Each row has a name. After each piece below comes the name of the row it's from, unless a question asks for something else. Each question is about the rows just above it. Places in a row count from 0.

sesul: [135  91 189 164 105 183]
Nonet: [124 112 151 154  94 153]
Beten: [104 162 146 100 153 123]
tise: [181 164 112 130 116 138]
renuk: [119 135 177 118 144 155]
dom: [107 102 187 180 104 191]
suzif: [123 121 147 123 124 123]
mev: [194 191  80 122  78 118]
neza: [111 154 131 112 133 120]
gobo: [129 118 125 143 113 101]
Repeated in suzif: | [123]
Where in the named rows is [102]? | dom, 1

rebuf: [115 144 101 136 127]
Zimib: [106 113 136 153 105]
Lud: [151 126 119 149 116]
Nep: [118 131 151 160 126]
tem: [156 136  72 112 142]
Vasok: [147 116 118 152 152]
Vos: [126 111 143 110 106]
Vepuz: [115 128 164 148 139]
zit: [128 133 143 143 129]
kopeb: [148 136  82 118 116]
Bupan: [144 101 115 121 147]
pup: [119 151 122 155 133]
which: [144 101 115] | Bupan
[122] is at row and place | pup, 2

fet: [109 116 130 124 134 102 110 125 123 124 119 127 106 144 155 111 140 113
  86 136 144 132 139 164 132 131 134 106 142 129 176 100 125  98 105 127
 154 127 161  94 126 167 155 134 121 108 140 145 144 118 162  90 122 102]
ravat: [134 125 118 140 129 100 157 121 107 163 135 115 100 127 125  84 142 130
 110 145 108 155 133 169 130 132 132  95 132 111 158 120 131 112 112 129
 182 121 161  70 147 169 135 131 106 116 146 135 158 133 127 103 133 145]
tera: [114  96 117 123 129 101 113 120 114 126 120 125 100 142 158 121 135 115
  92 128 137 127 135 167 130 130 136 107 140 129 172  99 118  98 110 130
 155 139 156  93 129 171 158 136 128 114 136 145 135 121 130  91 121  96]
pefu: [129 116 128 128 130 104 143 130 109 142 128 133 107 131 134 100 142 122
 103 142 121 148 137 167 129 132 131 105 136 116 164 108 125 108 108 134
 168 125 159  76 141 167 137 135 113 116 142 136 149 125 105  99 129 135]
Kenid: [130 130 115 106 112 100 160  80  61 188 129 142  97 113 100  79 159  89
 104 170 128 100 154 151  96 110 101  88 145 133 183 119 131 131  80 144
 189 144 156  96 166 158 148 114  94  99 175 166 157 111 154  94 147 195]
Golib: [131 126 124 116 114 100 157 109  70 187 132 116  95 114 106  71 148  98
 107 167 120 112 148 151 102 116 106  88 141 125 173 115 169 128  95 140
 192 140 156  89 164 160 146 122  98 104 166 163 156 116 144 100 146 184]
tul: [136 134 120 139 126  86 173  90  99 191 134 143  92 127 124  71 127 135
 112 165 103 158 129 166 124 141 116  88 131 102 150 125 122 117 137 119
 204 126 160  60 158 167 134 142 103 115 155 135 153 134 110 109 145 150]
fik: [131 127 123 136 129 104 147 113 104 146 135 120 104 126 125  98 160 121
 112 147 115 143 142 170 129 128 133  98 132 121 168 110 133 112  91 128
 167 126 158  78 138 166 134 129 105 110 148 140 158 129 103 111 128 158]
von: [133 129 125 134 128  95 166 133 104 166 136 144 102 128 125  83 142 128
 111 152 105 144 128 167 131 135 128  92 130 109 153 120 129 114 116 126
 187 125 156  68 151 168 134 138 106 114 155 138 155 129 107 105 139 150]
buza: [130 133 120 141 128 101 159 118 108 157 136 117 103 128 125  82 146 128
 108 150 108 153 133 168 131 132 132  97 132 112 158 119 131 112 113 129
 181 121 160  71 147 168 136 133 106 115 148 141 156 132 109 106 132 145]
bog: [129 121 133 130 125 107 146 114 103 141 134 134 107 126 122  94 151 122
 113 147 115 135 133 161 128 128 132 103 130 125 162 115 128 114  96 128
 161 131 152  86 139 160 134 126 113 114 144 137 152 131 113 108 130 149]
zazin: [126 121 136 126 131 102 140 112 112 139 126 125 110 133 135  93 145 121
 103 148 124 141 139 168 130 132 132 106 136 117 164 104 123 108 109 128
 165 131 158  77 136 168 139 137 112 112 141 137 151 123  95 100 126 125]
which: [130 133 120 141 128 101 159 118 108 157 136 117 103 128 125  82 146 128
 108 150 108 153 133 168 131 132 132  97 132 112 158 119 131 112 113 129
 181 121 160  71 147 168 136 133 106 115 148 141 156 132 109 106 132 145] | buza
The row with [114  96 117 123 129 101 113 120 114 126 120 125 100 142 158 121 135 115
  92 128 137 127 135 167 130 130 136 107 140 129 172  99 118  98 110 130
 155 139 156  93 129 171 158 136 128 114 136 145 135 121 130  91 121  96] is | tera

pep: [132 148 142  68 117]
fus: [105  91 105  94 146]
Suges: [113 128 120  85 135]
Zep: [ 99 109 104 105 150]
Musar: [ 99 107 103 106 150]
[106] is at row and place | Musar, 3
The value that fus holds more than once: | [105]

Siti: [117 127 132  74 132 111  96 100 131 106  97 145 152 127  91 111 130 128
 116 165 107 105 126 124 136  97 131 109 130 115 105 125 122 131  91 139
  98 131 125 147 109 140 124 109 136 117 109 104 107 109 127 145 129 148
 131 123 113 116 147]
mebom: [149 129 146 113 131 102  69 144 131 104 128 178 130 109 139 136 126 127
 116 131 119 137 117 124 120 109 159 136 126 162 136 127 107 124 145 138
 112 131 116 106 154 113 131 126 145 120 126 101 137 146 115 105  95 125
 147 159 108 135 121]
nekeb: [166 147 116 143 109 128 139 120 125 133 114 147 130 127 115 168 129 109
 122 106 126 137 123 103 121 115 142 164 158  95  99 135 124 135 136 139
 139 120 142 125 150 102 125 119 131 108 173 102 140 125 116 126 137 117
 125 136 138 138 113]
kanu: [126  86 127 125 158  68  91 115  96 151 132  95 113  91 135 139 105 100
  97  77 147 162 137 129 113 178 129 138 131 144 141 151 145 101 156 123
 101  88 126 136 141  88 105 146 137 142 127 132 131 124 171 104 129  75
 105 125 147 183 129]
Togi: [156 159 126  87 132 147 139 166  95 106 119 103 131 146 145 120 154 139
 134 117 108 128 160 116 149 153  89 132 145 178 118 151 108 138 149  97
 162 100 110  86 109 156 130 106 139 119 125 139 114 120 132 141 120 138
 135 135 163  82 151]
Sep: [126 115 126  80 104 131 121 125  90 126 118 126 127 111 124 111 119 134
 132 140 139 120 129 129 164 108 135 102  96 118 134 156 145 127 151  94
  97 110 135  89 122 169 104 128 145 130 140 124 149 127 125 158 115 178
 114 153 121 128 151]
Where do [124 149 127 125 158] appear? | Sep
which: [126  87] | Togi

letur: [120 125 124 110 128 125 128 129 156 123 165 126 128 129 128 152 129 123
  83 127 124 132 131 123 122 130 128 129 128 117 129 122 128]
punu: [131 128 125 126 123 127 127 125 118 131 111 125 123 128 123 120 125 113
 144 127 127 134 127 128 130 124 123 125 124 129 123 131 124]
noz: [159 123 127 123 128 130 128 128 135 101 141 128 128 129 135 129 127 139
 122 126 134 127 125 163  97 129 129 131 128 164 131 101 128]
pibul: [116 122 125 127 126 128 128 125 119 123 115 126 126 128 126 118 123 134
 126 122 139 124 128 115 129 125 125 124 126 115 129 124 129]
zet: [120 125 124 110 128 125 128 129 156 123 165 126 128 129 128 152 129 170
  83 127 124 132 131 161  98 126 126 126 126 162 130 104 129]
ves: [159 123 127 123 128 130 128 128 113 101 141 128 128 129 128 129 127 139
 122 126 134 127 125 163  97 129 129 127 128 164 129 113 127]
bato: [159 123 127 123 128 130 128 128 135 101 141 128 128 129 128 129 127 139
 122 126 134 127 125 163  97 129 129 127 128 164 131 101 128]
[131 128 125 126 123 127 127 125 118 131 111 125 123 128 123 120 125 113
 144 127 127 134 127 128 130 124 123 125 124 129 123 131 124] is in which row? | punu
which: [159 123 127 123 128 130 128 128 113 101 141 128 128 129 128 129 127 139
 122 126 134 127 125 163  97 129 129 127 128 164 129 113 127] | ves
Where do [159 123 127 123 128 130 128 128 135 101 141 128 128 129 128 129 127 139
 122 126 134 127 125 163  97 129 129 127 128 164 131 101 128] appear? | bato
which: [116 122 125 127 126 128 128 125 119 123 115 126 126 128 126 118 123 134
 126 122 139 124 128 115 129 125 125 124 126 115 129 124 129] | pibul
The row with [159 123 127 123 128 130 128 128 135 101 141 128 128 129 135 129 127 139
 122 126 134 127 125 163  97 129 129 131 128 164 131 101 128] is | noz

naped: [ 68  89 157 191 159 179 137]
zegob: [ 78  67  78 133 166  85  67]
voder: [131 150 114 123 106  97 152]
Rulu: [139 139 141 139 186 122  82]
keb: [130 105 122 105  79  81 105]
mun: [134 132 133 159 195 185 134]
Gatif: [133  74  86 147  68 162 145]
bisup: [ 60 167 124 203 135 158 150]
Tafo: [146 195  98 134 179 173 116]
Which value appears more than once in Rulu? | [139]
Row and place of [97] in the named rows: | voder, 5
Where in the named rows is [131]? | voder, 0
[167] is at row and place | bisup, 1
Where in the named rows is [146]? | Tafo, 0
Repeated in mun: | [134]
The value that keb holds more than once: | [105]

Zal: [121 134 136 124  79 127  87  97 124 159  94 121 140 138  97 118 180 127
 112 107  97 148 136 129 144 136 136 141 114 145]
Nekag: [139 139 115 160 110 160 119  88 123 124 116 140 129 123 139 111  85 118
 150 120 139 124 112 121 136 113 112 146 123 154]
zale: [123 126 110 102 146 185  99 123 104 155 133 118 183 131 161 108 134 143
 144  57 161 152 117 109  96 139 131 158 139 150]
feked: [147 123 139 146  88 139 146 110  92 135 144 133  96 124 159 163 131 148
 124 151 159 112 155 146 138 134 151 157 174 100]
zoze: [146 101 143 126 104 162 119  96 107 133 127 113 143 126 175 120  73 130
 131 107 175 131 117 123 115 150 111 129 146 134]
Where do [147 123 139 146  88 139 146 110  92 135 144 133  96 124 159 163 131 148
 124 151 159 112 155 146 138 134 151 157 174 100] appear? | feked
Row and place of [109] in the named rows: | zale, 23
Which row holds [147 123 139 146  88 139 146 110]? | feked
The row with [123 126 110 102 146 185  99 123 104 155 133 118 183 131 161 108 134 143
 144  57 161 152 117 109  96 139 131 158 139 150] is | zale
which: [146 123] | Nekag
[139 139 115 160 110 160 119  88 123 124 116 140 129 123 139 111  85 118
 150 120 139 124 112 121 136 113 112 146 123 154] is in which row? | Nekag
Where do [ 97 124] appear? | Zal

gem: [159 128 124 154 155]
mon: [174 155 180 185 130]
relu: [ 73  95  73  95 129]
[174 155 180 185] is in which row? | mon
which: [128 124 154 155] | gem
which: [ 73  95  73  95 129] | relu
which: [159 128 124 154 155] | gem

musod: [131  69 129 181 136 137 124 137]
Sipe: [131  92 132 140 145 168 128 125]
leneg: [144  81 132 168 125 145 128 140]
fufi: [130 100 142 173 114 149 128 129]
ran: [133  91 137 180 143 137 128 127]
bobig: [123  72 120 174 125 142 110 140]
lup: [144 169 131 169 129 143 169 140]
[92] is at row and place | Sipe, 1
Repeated in lup: | [169]
Which row holds [144 169]? | lup
Where in the named rows is [173]? | fufi, 3
which: [132 168 125 145 128 140] | leneg

Gudot: [131 127 127 127 132 126 130 129 125 124]
guk: [131 129 126 124 130 130 129 128 125 124]
numug: [100 151 101 161 132  61 154 145  99 104]
zalad: [150 126 152 117 119 100 135 138 122 106]
vidiv: [100 151 101 161 132 111 154 108 109 124]
vul: [129 127  75 130 129 128 128 128 116  75]
vev: [131 127 127 127 132 127 130 129 125 124]
Geril: [120 114 151 168 113  65 152 145 101 105]
ruf: [129 127 127 130 129 128 128 128 127 128]
which: [135 138 122 106] | zalad
Which row holds [120 114 151 168 113  65 152 145 101 105]? | Geril

